Each scene shows the same named points in several views, each turned, perhaps mirrored, and shifted as a whole.
A view may leave some points out. In some views, one point has been moved. Which views, in the order they come, and which point in each? Write no view if no view has one.

-- scene 1 --
A:
  zabad [ 34  -7 -10 -24  18 -16  18  33  38 -19 -39 -10  17 -20   8  15]
  Bov [ 45   6 -13 -24  14 -11  14  30  26 -32 -29 -20  26 -18  11  19]
  ked [ 38  -6 -11 -24  16 -13  16  35  31 -25 -36 -18  24 -16   8  17]
  Dovon [ 44  -3  -9 -25   7 -14   8  34  29 -27 -30 -21  26 -12  13  14]
  tuk [ 41  -1 -10 -24  18 -12  14  33  26 -26 -33 -16  20 -16  15  20]
  sipep [ 42  -6  -6 -13   6  -7  21  35  42 -19 -35 -15  10 -15   9  19]
  zira [ 44  -7  -7 -19   4  -5  14  39  32 -23 -35 -23  18 -11  13  21]
B:
  ked [ 37 -40  17 -50  36 -27  16  -4 -10   2   6 -26  -1  11   8   9]
  nur [ 33 -37  13 -47  29 -30  18  -6 -15   5  16 -26  -2  15   2   3]
  Bov [ 34 -34  14 -47  33 -31  20  -8 -12   8   8 -30  -7  20   2  14]
  gilov [ 32 -43  17 -42  39 -17  15  -8 -10 -11   4 -16   2  13  12   4]
  sipep [ 47 -39  26 -46  44 -14  18  -3 -13  -3  -1 -31   0  16  15  13]
  Ragaf [ 42 -46  21 -44  33 -16  16   1 -16   0  10 -27   8  14  11  -5]
  zira [ 46 -40  21 -47  41 -24  15   3 -22   2   5 -34  -4  16   9  10]
C:
  gilov [  0  -7  16 -16   9   5  -4  -5 -15 -17  29   5   9   3   8  -6]
  tuk [  1  -5  -5 -15 -13   1 -11   2 -15 -15  30  14   7   7   2  -5]
  sipep [ -2  -2   4 -23  -5   1 -16 -10 -24 -19  23  11  20   1   9 -11]
  zira [ -1   4  -2 -22 -10   1 -11 -10 -19 -17  24  12  14   5   4   3]
  Bov [  7  -3  -3 -13 -13   3  -7   4 -14 -14  22   8   4  13  -1  -5]
  ked [  1  -7   3 -17  -6   2  -7   0 -15 -13  31  11   8   5   3  -2]
  Dovon [  1   4  -1 -12  -6   4  -8  -4 -11 -18  27  10   3  10   2   2]
D:
  zabad [ -8   3   3   7  -1 -11  -1  16 -13   0 -17   3  -3  12   8 -12]
  dule [-11   4   0   1  -9  -7  -5  11 -14  -4 -11   8  -2  11  -2  -5]
  sipep [-12   8  -4   3  -5 -12 -10  15  -7 -12  -9   7  -7  12  11 -21]
  Ragaf [ -9   4  -6   2  -5 -15 -18   1  -1  -5 -18   2   0  10   8  -7]
  Dovon [-14   6  -5   1  -8  -2 -11   2 -12  -4 -14   8  -3   8  -6  -6]
E:
  zabad [ 19  -6  13 -14  13  19  -5  17  -7 -11  -7 -17   3  16 -31  30]
  Bov [  9 -17   7 -23  10  29  12  18  -2  -4  -3 -15  -3  24 -32  22]
  nur [ 10 -18   7 -23   8  30   0  18   2  -4  -1 -11  -5  21 -40  27]
  Dovon [ 13 -25  10 -23  10  28   2  17  -2  -6  -5 -12  -4  20 -39  27]
  zira [ 20 -29  13 -20  14  22   6  16 -10  -4 -15 -14  -1  23 -35  31]
  tuk [ 16 -15   9 -19  12  23   5  15  -1  -3  -4 -19  -1  24 -32  27]
  sipep [ 25 -19  19 -11  12  16   8  19 -15 -11 -17 -15   3  20 -34  29]
  dule [ 17 -19   9 -22  14  24  -2  14  -4  -5  -7 -16   0  20 -32  30]
F:
  nur [ -3  -2  52  18  -6 -33  53  15 -30  14 -14 -19  -6 -40  -4  61]
  zira [  5  10  46  20  -8 -25  46  13 -24  11 -15 -10   6 -36  -1  73]
  zabad [  8   3  59  16  -8 -23  59  13 -18   3 -20 -22  -5 -42   2  76]
  gilov [  8  -4  51  23  -1 -27  55  21 -19  11 -23 -28  -3 -44  -1  81]
  Ragaf [  4   6  39  20  -7 -33  50   9 -15  15 -20 -26  -1 -40   0  73]
  Dovon [ -3   2  49  20  -7 -30  50  15 -29  14 -16 -16   0 -37  -2  66]
  Bov [  0   0  57  15 -11 -31  53  17 -35  11 -15  -9  -2 -43  -8  66]
  tuk [  2   5  56  14 -12 -28  55  11 -27   7 -15 -12  -3 -41  -3  65]
  sipep [  9  11  49  18 -13 -24  50  13 -18   6 -24 -12   6 -41   1  85]
  dule [  3   5  55  18  -7 -23  53  13 -26   7 -13 -15  -1 -37   1  67]
  ked [  7   3  54  17  -6 -26  55  15 -25   9 -14 -18  -3 -42  -4  69]
G:
  ked [ 14  -9  14 -49   1  33   0 -20  10  -8  14 -24  21 -35 -10  -6]
  zira [ 15 -12  15 -48  -1  20  -7 -21   7 -17  11 -22  21 -42 -14   2]
  Ragaf [ 15  -2   8 -46   5  29   6 -30   1 -11  14 -25  22 -50  -9   2]
  Dovon [  7 -13  15 -44   1  32  -2 -18   3 -13  11 -20  15 -42  -9  -3]
  tuk [ 14 -14  21 -47   3  36  -1 -19  11 -12  15 -25  18 -34 -14  -1]
  dule [ 13 -11  17 -47   3  30  -1 -16  12 -11  11 -21  22 -37 -12  -2]
  nur [  6 -12  14 -44   2  39   2 -18   3 -11  13 -20  12 -38  -8  -5]
  Bov [ 10 -19  21 -48  -3  37  -6 -19   5 -13  16 -24  12 -32 -12  -7]
  sipep [ 21 -10  21 -50   1  19  -9 -31  11  -9  16 -29  29 -47 -11   0]
  zabad [ 18  -7  20 -48   7  32   2 -23  16  -2  15 -26  29 -39  -8  -7]
Moved in: no view
